128 stands for zero in the data rows.
In each game, the first row plays the second. By how much does the first row win? 10 means about a draw, 20 a big win and 0 a big loss. Wins can go round in a circle. Each row has two weighted sums of its numbers, A and B, taken from their middle values. A row wins by its A times the other's B, less its B times the other's A.
[126 135 144 130 121 142 118  98 140 157 113 135 107 158 119 121 120 136
 126  99 148 120 117]
[132 119 135 129 131 141 127 129 114 163 137 131 134 113 160 115 130  98
 117 117 111 120 117] >> 9
[120 104 169 123 104 128 134 133 148 120 117 138 100 140 121 126 124 129
  69 117 119 129 113]
[125 177 122 114 155 120 132 162 117 123 153 130  85 157  58 116 119 133
 144 120 119 156 151] >> 4
[127 135 128  82 142 125 118 110 104  98 138 152 121 111 119 110 119 120
  70  92 127 105 123]
[131 139 117 122 179 120 118 117  96 130 184 148 117 157 121 133 119 168
 117 117 132 156 155] >> 10
[105  98  95 155 124 138 118 143 122 127 135  87 165 113 136 145 146 121
 120 149 125 125 139]
[122 123 116  46 112  97  86 152 136 129  95 129 130 134 119 179 147 160
 149 132 119 116  87] >> 5
[118 119 144 133 117 120 147 125 123 135 156 124 131 137 116 140 136 145
 151  66 116 133 117]
[ 94 114 189 142 112 123 137 128 135 162 117 123 120 161 143 149 144  62
 143 124 142 107 100] >> 11
[129 111 104 125 112 108 160 143 114 120  92 148 144 147 146  97 150 109
 137 140 162 116 117]
[156 118  95 127 132 111 201 134 113 121 117 123 126 113 131 116 155 132
 132 125 105 118 148] >> 14
[154 162 135 151  90  97 165 119 133 157 117 134 123  93 129 129 132 131
 135 153 139 107 143]
[104 138 114 128 111 114 156 140 140 159 123 127 146 113 134 126 134 105
 129 137 129 116 140] >> 10
[130 139 101 124 155 120 122  76  78 145 194 140 112 140 105 116  81 133
 104 125  90 152 153]
[120 114 114  90 112  91 118 145 136 132 107 124 117  92 130 155 143 147
 142 122 120 130  81] >> 9
[ 96 114 114 130  86 120 118 142 140  97 127 131 116 116 119 178 119 165
 121 103 119 134 150]
[129 122 150 130 122 154 121 117 132 133 112 170 131 113 114 117 129  72
 118  96  94 112 144] >> 7
[121 121 130 123 174 116 118 119 117 151 125 158  44 198 158 114 119 117
 138 113  66 154 150]
[128 145 155 120 189 120 104 119 117 136 192 137 200 190 119 157 190 135
  88 134 119 169 135] >> 10
[140 159 133 140 122 125 155 119 117 144 136 110 128 153 124  94 119 116
 137 117 112 187 133]
[111 149 114 129 144  93 106 102 117 116 133 129  99 100 141 107 166 128
 117 123 119 116 163] >> 12
[198 136 114 138 112  79 166 139 117 120 112 122 179 103 148  94 144 133
 133 159 178 148 165]
[108 137 128 133 126  86 158 119 175 128 117 130 131 113 139 111 119 125
 117 164  90 116 117] >> 11
[129 114 122 122 112 168 157 119 141 120 134 138 184 113 137 137 138 133
 158 169 155 120  80]
[153 190 190 122 119 138 113 145 134 122 117 124 117 160 130  91 119 178
 151 138 129 174 172] >> 6
[125 111 114 151 108 126 118 149 118 148 151 101  47 132 139 157 119 124
 137 109 109 127 115]
[120 141 119 119 108 118 104 132 120 170 118 128  91 137 120 183 133 149
 157 122 124 116 126] >> 14
[129 144 145  93 140 122 141 127 124 120 117 126 100 149 149 116 102 102
 122 155  80 133 151]
[122 127 126 142 150 159 118 145 137 129 142 114 117 171 109 143 119 117
 117 103  61 151 139] >> 10
[127 133 131 143 127 124 127 138 123 143 170 134 140 116 119 132 119 117
  92 158 134 107 156]
[131 136  90 125 130 163 151 119 117 130 157 182 181 125 139 116 119 121
 137 141 119 116 101] >> 10
[144 155  83  99 136 102 118 103 117 131 148 135  88 138 122 116 102 142
 155 131 128 166 146]
[120 146 136 128 101 109 128 136 211 129 149 117 132 101 118 150 125 178
 135 152 120 116 117] >> 9
[127  96  70  96 112 149 118 118  95 120 120 126  97 113 123 119 150 140
 104 125 143 116 148]
[131 140 114 153 115 147 116 139 117 164 150 127 184 105 123 129 149  91
 117 144 119 117 141] >> 12
[108 154  81 125 112 144 115 119 140 131 133 129 117 145 128  64 151 121
 142 133 119 144 117]
[127 125 114 133 112 136 164 109 117 124 122 139 163  89 139 116 123 121
  94  55  81 121 101] >> 12
[122 100 114 161  96 140 126 149 147 128  95 127 138 113 135 118 151 116
 101 170 146 131 143]
[130 149 108 160 145 120 137 133 164 154 158 137 131 154 124 116 119 118
 125  90 119 148 164] >> 6
[120 133 114 132 113 120 118 158 137 104 147  96 119 104 121 169 140 151
 152 117  94 116 117]
[139 131  74 113 117 120 143  92 118 186 132 133 144 126 148  92 143 164
 140  99 186 140 117] >> 9
[132 114 113 133 127 168 158 129 117 120 117 108 126 122 137 122 163 131
 128 136 201 147 117]
[123 124 124 122 112 121 129 119 133  79  90 139 124 127 107 116 142 128
 136 131  81 120 141] >> 10
[123 126 125 132  92 169 118 124 142 175 135  93 107 113 119 146 132 125
  78 105 119  86 122]
[ 83 114 154 122 112 123 116 128 153 138 117 131 117 129 137 164 138 199
 150  78 135 120 117] >> 10
[167 136 114 132 143 137 153 167 112 145 150 113 140 144 119  96 119 117
 117 177 119 116 126]
[150  99 178 122 134 120 111 132 127 114 137 134 123 150 135 116 136 117
 117 121 117 151  83] >> 9
[142 114 128 135 108  84 141 131 156 121 117 113 126  99 170 151 139 121
 117 145 149 118 117]
[120  83 139 128  97 157 118 122 156 129 117 124 171 113 129 181 129 140
 163 117 121 116 117] >> 10
[130 146  75 118 167 154 106 102 123 132 193 136 117 149 121 116 119 117
 142 118 119 139 146]
[142 125 146 194 113 141 118 133 119 129 124 102 144 133 128  90  97 117
 117 170 125 133  99] >> 5
[157 122 114  61 112 123 183 126 117 164 117 156 139 113 225 116 171 178
 139 150 175 116 117]
[113 150 165 122 129 132 181 134 113 127 117 124 152 138 135 116 119 126
 138 156 139 116 159] >> 11
[136 114 119 122 123 124 138 121 139 128 161 125 180 110 135 123 133 128
 135 151 138 139 117]
[ 87 108 127 151 145 127 142 119 118 120 119 153  98 110  95  88 148  73
 127 144 117 111 112] >> 12
[ 96 143 141 122 103 120 140  99 130 122  84 130 151 147  69 111  66 130
 133 107 119 185 137]
[141 118 114 170 134 139 102 131 110 131 117 126 129 113 131 127 135 179
 154 117  99 100 122] >> 14
[121  77 114  63 113 120 126 148 115 110 127 107 136 113 117 141 183  94
 109 121 108 108 117]
[158 114 115 122 180 163 118 119 143 131 131 133 103 170 126 122 119 126
 128 119 135 133 136] >> 6
[156 166 138  92 112 132 174 140 106 135 124 119 133 138 135 116 133 161
 151 125 105 122 146]
[124 130  81 148 109 141 135 141 170  89 153 122 100 113  97 140 154 142
 130  19 147 116 131] >> 10
[130 124 174 139 115 120  90 158 149 121  81 130 128 142 130 128 119 149
 119 136  85 139 127]
[122 105 130  77 195 125 118 135 135 130 152 136 126 178 123 123 139  73
 129 100 119 122 137] >> 2
[129 186 137 108 121 129 104 129  86 134 150 130 193 121 103 118 119 152
 122 117 157 125 164]
[116 137 156 102 112 110 173 119 140 116 117 122 123 113  75 116 138 136
 148 149 135 116 125] >> 10
[127 144 121 132 151 152 122 131 117 129 178  94 119 162 112 116 119 133
 137 118 119 151 164]
[106 125 140 160 135 128 118 153 108 130 163 151 134 116 126 116 109 115
 152 137  91 158 162] >> 9
[188 115 152 121 141 129 111 119 135 124 102 118 185 130 128 136 123 103
 110 111 151 122 138]
[139 128 131 128 188 118  70 130 102  81 150  94 142 153 127  67 128 119
 119 119  85 190 159] >> 11
[127 121  82 137 113 149 118 187 160 138 117 151 141 113  87 135 118  72
  82 121 137  92 165]
[135 134 114 146 112 120 118 163 148 136 187 126 130 112 123 119 136 118
 135 117  93 117 117] >> 5
[ 85 114 150 146 123 141 124 137 137 133 117 179 149 102 128 147 122 117
 117  81 134  84 117]
[121  84 187 144 112 163 184 119 152 104 117 119 131 112 152 137 156 142
 150  99 145 110 146] >> 10
[145 166 130 168 111  78 127 119 151 113 112 143 117 114  72 125 111 132
 135  98 119 138 142]
[ 96 131 140  96 110 133 169 156 139  96 117  91 126 113 128  86 139 123
 196 135 137 116 172] >> 14
[127 160 133 122 176 109 110 130  94 125 159 134  89 161  97 116 127 141
 123  83 125 177 158]
[140 114 135 128 167 145  88 137 117 155 152 132 154 113 114 112 101 120
 120 172 148  90 163] >> 12
[131 157 135 153 137 120 111 123 126 133 152  97 155 101 128 105 119  83
  87 112  91 116 156]
[120 153 175 127 107 144  80  77 137 156 136 140 151 145 123 157 119 111
 124 117 131 134 104] >> 10
[125 151 114 124 129 120 118 120  92 127 136 132  90 155 123 129 119 117
 124  85 119 184 124]
[102 114 114 109 146 135 101 130 134 127 117 128 190 113  91 116 119  97
 133 112 162 116 126] >> 10
[131 139 137 122 161 153 118 119 100 162 138 165 140 179  83 116 133 138
  97  81 119 165 127]
[149 110 119 145 112 124 118 141 133 137 147 129 140 107 126 159 183 117
 133 123 125  91 105] >> 10
[161 130 142 127 112 128 101  95 124 127  84 123 123 106 125 145 123 144
 147 117 119 139  88]
[161  97 136 129 117 133 157  83 117 120 117 123 142 113 150 116 131 138
 179 181  82 116 134] >> 7
[158 185  85 122 170 176 112 119 137 123 123 155 164 156 123  86  39  88
 112 129 119 214 156]
[171 100  90 127  99  83 118 166 165 143  97 129 105 113 140 181 142 122
 130 117 119 116 117] >> 4
[150 139 174 122 121 137 174 119 152  75 120  91 134 130  91 116 152 142
 152 150 187 116 144]
[189 114 111 139 112 127 118 139 129 128 112 143  95 113 129 102 141 117
 118 134 127 116  95] >> 10
[120 122  66 157 107 102  90 180 173 108 117 120  98 113  52 170 133 152
 117  88 119 116 117]
[143 130 114 104 112 125 161 123 132 127 127 125 148 101 157 126 173 128
 148 114 132  94 162] >> 7
[132 134 109 148 163 133 119 119 117 138 150 129 140 143 110 172 119  96
 179 149  92 132 141]
[108 108 114 131 112 144 130 138 111 123 129 120 106 113 156 123 133 119
 134 132 170 121 117] >> 7
[159 114 138 124 116 124 143 138 141 184 117 125 197 116 115 113 119 117
 117 158 143 116 110]
[104 132 119  77 147 104 118 112 185 150 177 133 124 135  99 129 128 104
 117 107 119 142 154] >> 7
[ 73  77 169  79 140 120 133 134 104 116 151 103 150 174 124 158 103 113
 144 138 133 134 132]
[108 168 126 132 112 104 157 125 163 146 117 119 178  88 168 147 140 115
 140 118 125 126 123] >> 13
[117 123 160 124 101 172  94 138 103 127 117 125 121 144 140 205 119 147
 102 148 117 141 117]
[130 129 127 125  81 111 145 119 130 122  86 135 137 128 114 111 134  96
 131 158 138 108 146] >> 9
[189 126 124 122 150 112 120 119 155 128 137 129 126 112 128 116 135 137
 145 126 122 130 129]
[120  35 129 125 113 137 118 140 148 110 117 121 117 113 119 161 166 152
 143 104 124  90 117] >> 15
[126 150 174  95 144 120  94  96 117 133 170 138 133 151 113 119 119 117
 117 118 170 200 115]
[122 120 151 122 119  95 118 153 138 125 109 139 117 123 154 129 136 136
 140 139 129 174 117] >> 10
[ 88 116 114 122 148 130 135 143  96  92 123 136 157 119 140 107 163 114
 121 186 152 102 154]
[130 114 129 152 114 124 126 130 110 136 117 158 145 114 135 116 167 129
 137 130  89 117 126] >> 12
[136 114 128 104 112 140 147 136  97 129 120 127 136 113 120 116 163 134
 141  95 135 144 174]
[127 138 159 108 107 126 166  82 167 125 121 110 117 113 131 180 136 149
 187  99 126 128  85] >> 6
[123  82 136 130 102 139 197 157 131 123 130 127 129 113 108 131 152 131
 177 176 107 123 117]
[131 131 128 128 108 136 118 144  88 125 117 126 117 112 130 180 114 147
 140 126 154 116 115] >> 12
[120 114 122 127  96 120 118 130 121 170 142 131  95 134 132 157 153 130
 112 151 121 122 117]
[133 139 114 128 134 156 118 175 122 149 120 130 136 130 153 117 167 117
 135 135 118 119 131] >> 8
[121 157 189 103 128  76 126 120 159 113 110 128 117 155 122 150 115 117
 117 124 119 156 134]
[155 110 114 206 112 120 151 148 130 122 117 126 112  83 126 108 170 126
 140 107 129 116 117] >> 4
[116 140 104 122 174 138  93 119 126 134 161 128 153 145 144 116 119 113
 117 140 100 116 155]
[126 100 156 153 104  56 157 137 117 137 154 133 166  85 124 116 124 140
 116 121 119 147 149] >> 8
[129 134 114 116  97 160 137 151 109 120 124 131 146 113 100 116 143 134
 102  91 127 116 154]
[127  89 102 122 134 112 118 130 117 109 117 128 117 148 137 161 119 161
 134 126 145  90 117] >> 12
[129 132 141 149 126 120 118  71 146 126  83 115 117 145 125 138  98 169
 170 117 144 139 117]
[123 167 151  70 130 131 168 130 117 119 117 138 137 141  77 109 153 108
 141 175 126 103 150] >> 11
[128 128 131 143 124 150 118 148 109 134 118 125 153 137 172 139 137 113
 136 117  78 160 117]
[121 114 114 134 112 135 118 144 130 139  90 125 167 125 111 147 119 143
  94  83 133 116 147] >> 9
[120 136 148 112 112 137 131 132 177 100 117 119 105 127 127 141 141 168
 210 146 130 150 166]
[127 151 114 174 126 117 153 119 112 130 127 161 137 111 128 130 124 127
 163 134 114 116 141] >> 2
[120 147 180 129 140 120 143 119 152 127 117 142 112 118  90 174 147 131
  98 132 119 159 122]
[128 134 114 156  78 120 182 131 146 125 145 126 131 113 138 116 201 166
 141 162 170 107 117] >> 8
[120 125 130 129 112 128 105 162 153 123 129 120 117 140 130 150 157 148
 135 136 107 127 117]
[142 115 139 104 173 110 110 126 115 131 126 136 125 167 151 101 119 143
  86 129 116 179 124] >> 14
[127 112 119 157 136  69 111 127 159 125 111 122 136  73 121 151 154 117
 141 178 122 130 142]
[156 192 178  58 124 150 196 119 159 117 102 119 104 122 119 116  99 196
 173 143 147 112  73] >> 9
[159 146 125  99 117 127 157  77 147 130  71 149 144 113 160 106 141 137
 141 129 135 109 123]
[187 114 114 133 133 156 118 164 118 132 128 122 135  95 130 134 119 121
 153  90 141 116 118] >> 6
[139 114  93 135 190 132 118 131 117 124 133 154 108 116 139 112 119 117
 119 128 127 116 136]
[122 136 141 122 128 120 117 126 117 126 117 104 117 187 121 146 119 138
 121 149  64 152 111] >> 9
[129 148 109 142 112 166 137 139 134 130  92 125 110 113 121 130 149 120
  91 117 123 116 131]
[129 131 114 180  80 158 139 119 109 129  99 128 144 107 110 113 132 135
 128 118 123 107 119] >> 8
[154 121 145  93 146 141 135 145  87 141  81 127 166 131 177 116  90 120
 126 151 111 104 129]
[163  90 133 136 129 116  88 127 117 126 135 133 130 107 130 131 119 132
 117 124 173 118 134] >> 10
[154 134 128 174 112 120 113 132 171 171 117 118 148 113 134 133 136 117
  82 154 179 152 121]
[102 166 147 117 125 120 120 119 110 121 189 170 125 130 121 108 145 121
 138 100 119 135 161] >> 10
[121 144  99 169 131 160 120 126 117 128 138 131 137 118 134 138 164 150
 125 133 155 118 131]
[159 114 149 141 179 119 136 119 118 133 133 135 115 159 164 117 125 132
 112  74 134 122 117] >> 11
[120 159 183 129 114  86  76 119 122 128 119 158 104 197  96 116 136 140
 158 119 125 180 137]
[111  98  91 150 125 106 189 127 144 182  96 119 136 129 133 118 151 139
 142 126 154 121 131] >> 13
[126 114  77 127  93 122 117 113 151 148 113 123 116 107  83 101 152 102
 131 161 118 143 117]
[120 120 133 132 114 146 115 137 125 149 117 138 117 104 114 151 176 143
 137 120  98 124 128] >> 8
[124 176 139 122 151 127 123 171  84 128 155 134 147 166 154  84 111 103
 129 117 119 148 156]
[129 131 139 139 132 120  96 108  81 130 109 131 143 131 152 166 105 126
 163 150 135 127 117] >> 9
[108 144 144 170 149 138 118 119 117 140 194 100 122 131 129 135 119  92
 117 117 119 137 221]
[120 191 139 150 134 120 118  97 141 130 132 128 112 155 154 116 121 115
 136 148 119 188 144] >> 12
[120 114 139 128 122 148 140 140 144 151 117 129 107 141 152 176 139 145
 175 162 123 116 157]
[ 98 114 114 136 112 157 152 141 138 123 117 119 123 139 125 118 146 172
 140 148 151 124 117] >> 14
[189 132 144 125 103 141 156 132 120 132 126  83 134 113 132  94 145 139
 152 117 128 133 134]
[124 128 124 114 112 162 118 139 135 179  97 125 114 113 113 156 103 127
 117 156  94  97 118] >> 13
[154 146 118 123 110 127 128 182 117 120 117 109 150 144 162 116 128 136
 157 190 184 116 117]
[121 121 124 124 112 169 185 119 134 120 117 125 100 120 152 116 143 116
 146 146 152 132 130] >> 11
[124 123 149 122 117 120 118 177 122 122 157 141 117 152  88 156 113 126
 124 110  85 130 152]
[ 66 133 120 126 142 143 159 119 123 130 117 117 142 124 136 146 126 113
 141 177 133 132 130] >> 12
[152 115 114 141  98 163 120 126 214 138 144 110 144 113 111 154 182  77
  67 126 119  76  84]
[133 129 116 131 179 120 118 119 147 124 152 130 132 119 106 120  93  76
 117 150 119 140 163] >> 12
[120 149 118  99 112 120 129 119 146 120 117 124 155 138 154 116 116 141
 156 130 150 138 121]
[119 155 131 122 137 107 118 119 151 133 146 135 117 183 115 122 119 115
 117 117 119 149 139] >> 10
[100 171 146 122 186 120 118 103  70 131 154 101 126 158 119 116 119 117
  80 168 119 163 143]
[152 116 114 125  85 134  70 132 152 134 129 125 127 113 187 139 131  99
 117  92 119 128  86] >> 11
[136 128  89 163 211  93 142 112 117 161 168 138 131 226 143  74 120 117
  87 117 119 148 142]
[122 141  86 113 112 125 121 152  91 125 117  93  94 145 119 116 146 144
 103 117 128 106 133] >> 10
[133 132 118 126 134 134 126 119 117  84 134 168 127 135 132 153  62 135
 154 135 119  88 122]
[ 62 182 129 156 147 120 100 119 117 137 162 134 123 192 107 116 108 117
  74 117 128 126 182] >> 8
[139 114 154 127 162 122 119 119 117 129 120 157 177 118 157 123 119 117
 117 151 156 132 117]
[ 83 114  98 111 112  90 144 104 117 121 147 127 117 151 132 140 126 169
 138 130 122 178 117] >> 14
[ 71 116 166 122 126 120 118 111 121 132 117 126 110 169 125 143 120 137
 117  94 154 134  80]
[123 181 190  90 138 142 103 119 114 165 155 154 128 144 121 116 130 117
 115 136  92 156 145] >> 8
[169 145  70 125 163 120  83 119 117 137 193 107 171 161  93 116 119 121
 170 117  97 118 117]
[157 114 125 128 114 130 118 132 130 126 143 140  89 113 132 136 136 140
 138 134  97 124 117] >> 9
[165 202 155 122 117  99 122 119 176 122  74 126 117 159 121 116 119 138
  86 124 119 179 152]
[124 139 140 129 116 109 118 126 181 132 140 134 122 188 124 145 119 109
 118  80  84 177 143] >> 16
[123 114 176 151 163 120 141 107 128  95 121 129 117 154 135 167 119  98
 114 117  73 127 136]
[128 114 114 132 112 154 171 137 124 132  95 112 142 127 129 141 116 132
 127  94 139 154  96] >> 8
[122 114 136 135 112 120 212 135 133 145 117 120 133 113 144 131 117 141
 156 126 171 123  94]
[142  99 123 117 179 155 118 141 109 137 150 132 146 148 129 109 113 122
  90 143 124 140 117] >> 7
[124 124 114 150 112 106 183 137 152 118 110 160 132  78 129 127 159 134
 128 117 125 116  99]
[113 138 119 136 131 133 106 115 141  70 126 110 119 119 123 133 114 117
 117 126 121 116 130] >> 11
[126 124 114 142 112 173 138 137 100 152 184 130 171 113  80 129 117  83
 146 117 119  83 119]
[110 137 124 116 118 120 168 108 115 128 118 166 160 113 139 116 124 135
 145 123 129 126 150] >> 3
[142 118 114 137 127 125 112 141 136 128 117 125 122 113 125 140 143 120
 117 121 136 121 117]
[120 179 122 122 138 120 128  89 117 129 147 130 139 173 137 107 119 157
 134 117 119 161 177] >> 10
[149 102 141 125 112 135 129 140 150 105 117 125 117 146 122 151 130 168
  81  78 176 122 117]
[120 142 193 168 105 139 105 117 106 104 117 114  74 132 133 103 107  67
 125 124 119 124  94] >> 12
[ 89 118 172  95 130 113  91 119 151 139 117 139 135 134 140 116 116  85
  81 128 107 136 135]
[153 114 139 167 118 115 118 134 143 144 111 127 106 118  90 125 119 111
 174 128 146 121  94] >> 4
[133  52 149 126 191 127 138 136  80 135 131 133 128 149 135 116 127  84
 157 133 119  97 142]
[117 112 114 134 112 170 148 143 176 130 124 134 143 113 112 116 127 123
 132 160 122 116 140] >> 8
[126 129 142 116 130 135 136  64 154 121  83 112 131 113 157 116 140 104
  93 152 129 116 143]
[142 133 123 128 158  82 118  87 109 124 117 155 125 124 124 135 121 117
 117 144 120 137  94] >> 10
[130 114 121 107 123 132 139 137 120 120 104 157  93 130 137 116 122 131
 138 128 154 120 126]
[133 143 114 190 114 163 118 123 117  69 162 127 133  88 119 144 107 129
 117 118 119 120 148] >> 13
[132 114 112 133 107 143 130 133 117 142 128 114 133 113 128 116 139 128
 117 101 101 123 156]
[165 147 114 134  87 151 144 113 117 138 135 127 100 125 119 189  90 117
  72 117 115 116 131] >> 12
[110 195 146 122 122 143 149  99  93  73 117 122 137 133 127 116 122 197
 132 123 115  95 102]
[130 118 110 146 134 153 118 127 117 127 120 129 151 130 124 120 123 151
 117  90  94 122 175] >> 7
[120 131 138 122 133 120 118 144 123 137 121 133  88 175  96 145 119 117
 117 112 155 134 117]
[107 127 114 119 137 120 118 129 117 123 117 102 125  89 137 109 109 126
 122 136 103  95 122] >> 9
[137 114 131 122 174 120 138 113 138 113 117 143 145 136 169 116 111 123
 129 130 154  94 143]
[142 133 114 132 115 131  96 120 165 139 171 141 123 114  68 134 115 117
 117 118 151 116 150] >> 11
[143 120 121 118 133 120 119 170 160 121 112 138 117 101 112 159 132 130
 149 112 120 116 117]
[108 133 129 122 121 120 103 119  94 125 129 116 122 150 106 108 123 123
 125 117 139 136 164] >> 15
[114 114 114 121 143 148 136 113  58 183  91 138 156 124 161 122 119 129
 124 164 146  79  82]
[138 116 136  88 158 120 125 159 117 132 143 148 144 148 165 116 119 112
 133 137 119 111 140] >> 7
[120 148 152 122 112 123 128 162 140 128 111 107 123 159 125 139 123 147
 146 118 137 108 117]
[157 118  89 137 112 140  65 144 154 136 122 124 119  72 119 150 132 162
  99 117  84 116 117] >> 12
[193 103 167 122 162 166 118 128 117 124 123 150 116 156 133 116  79 117
  97  92  95 131 148]
[120 115 152 164 112 133 148 148 158  76 112 116  84 113 156 139 166 159
 155  77 140 116 103] >> 7
[138 126 122  99 145 139 101  95  97 109  83 127 150 129 140 123 119 149
 107 152 141 122 117]
[126 128 143 128 112 120 118 165  85 100 120 135 117 122 134 158  90 127
 134  77 208 148 108] >> 10
[112 117 137  89 139 149  93 161  90 106 115  85 128 112 125 133 138 130
 134 146 141 116  68]
[168 114 115 122 122 140 102 136 117 117 117 141 117 139 122 191 118 171
 127  75 116 119 117] >> 11
[136 139 140 122 116 137 154 154 119 116 120 124 193 142 128  87 119 134
 155 130 122 116 140]
[136 169 100 124 115 124 133 119 117 140 169 142 123 165  59 116 119 123
 118 117 174 130 114] >> 11
[138 154 114 128 166 130 123  71 120 130 160 126 100 119 129 135 119 117
 117 126 104  97 146]
[127 117 114 125 125 122 125 160 123 154 119 131 113 130 116 126 162 117
 123 118 119 162 190] >> 18
[134 144 108  86 148 141 118 125 117 122 150 111 129 134 155 116 119 117
 109 118 119 182 108]
[114 126 130 139 125 142  94 158 117 165 174  99 155 113 124 131 130 117
 117 121 121 117 133] >> 9
[124 108 144 135 113 121 118 135 186 150 124 135 117 113 143 125 119 117
 119 156 119 119  77]
[121 114 125 124 117 134 126 123 120 193 117 142 120  90 161 117 109  97
 148 124 157 120 133] >> 9
[ 93 104 151 132 167 120 118 107  91 123 114 100 117 169  99 130 119 119
 117 123 124 176 113]
[184 104 143 122 133 117 123 112 158 130  90  90 117 135  92 168 131 195
 136  84 123 119 111] >> 11
[131 150 129  77 150 120 118 119 118 117 150 134  97 152 124 110 105 117
 117 116 119 163 139]
[129 140 173 122 150 120 101 119 119 132 149 160 121 175 122  96 112 117
 117 165 108 199 126] >> 14
[172 126 146 111  92 142 118 143 146 146 117  81 117 124  88 140 183 131
 138 139 162 158 117]
[164 143 125 118 112 120 136 119 134 132 154 134 119 133 135 130 119 148
 129 117 126 143 174] >> 13
[105 123  90 111 129 136 140 142 117 131 117 127 124 125 153 170 125 119
 149 117 127 116  83]
[135 105 108 123 111 154 158 122 120 106 113  82 144 131 146 116 104  82
 134 139 201 124  67] >> 8
[132 146 120 122 116 171 191 157 164 164 107 139 139 127 104 116 119 173
 129 132 181 103 127]
[136 127 133 101 133 139 122 119 166 127 135 138  84 163 127 112 148 126
 115 122 126 116 137] >> 10
[176 114 115 127 114  64 167 162 139  73 131 124 155 107  94 116 121 140
 147 173 141 116 117]
[128 138 154 126 112  67 118 172 150 152 117 122  97 144  82 163 113 129
 109  77 119 116 120] >> 10
[120 152 148 133 125 165  91 101 141 127 104  88  87 145 121 168 138 150
 142 117 120 116 117]
[145 114 139 137 151 163 139 119 124 165 173 139 118 139 170 122 119 130
 117 118 112 116 122] >> 3
[130 123 131 127 137 120 126 109 133 121 117 143 125 117 141 116 116 158
 121 157 142 122 134]
[130 142 102 135 135 123 118 134 129 128 129 130 117 134 121 159 123 117
 117 117  94 137 124] >> 10
[135 135 104 123 181 120 120 132 117 124 145 134  97 170 119 116 119 135
  94 173 139 144 150]
[105  99 149 132 146 150 118 119 108 120 166 134 135 127 123 116 128 117
 130  98 116 133 132] >> 12
[129 140 138 101 141 107 145 150  90 134 124 130 171 133 132 159 119 144
 135 121 182 102 130]
[118  97 114 174 147 124 107 101  56  68 151 131  82 100 130 116 105 117
  83 133  89 122 199] >> 5
[146 114 164 140 127 177 127 123 111 142 152 132 137 128 119 178 119  67
 112 130 146 118 121]
[124 114 114 154 112 122 118 168 139 126 117 144 117 124 119 159 115 140
 145 117 132 124 107] >> 11
[ 82 136 179 147 129 132 112 144 136 125  85 151 117 150 119 175  96 118
 109 117 169 115 117]
[121 172 135 165 116 120 108 128 128 186 161 151 109 172 104 128 119 156
 129 147 119 166 170] >> 12
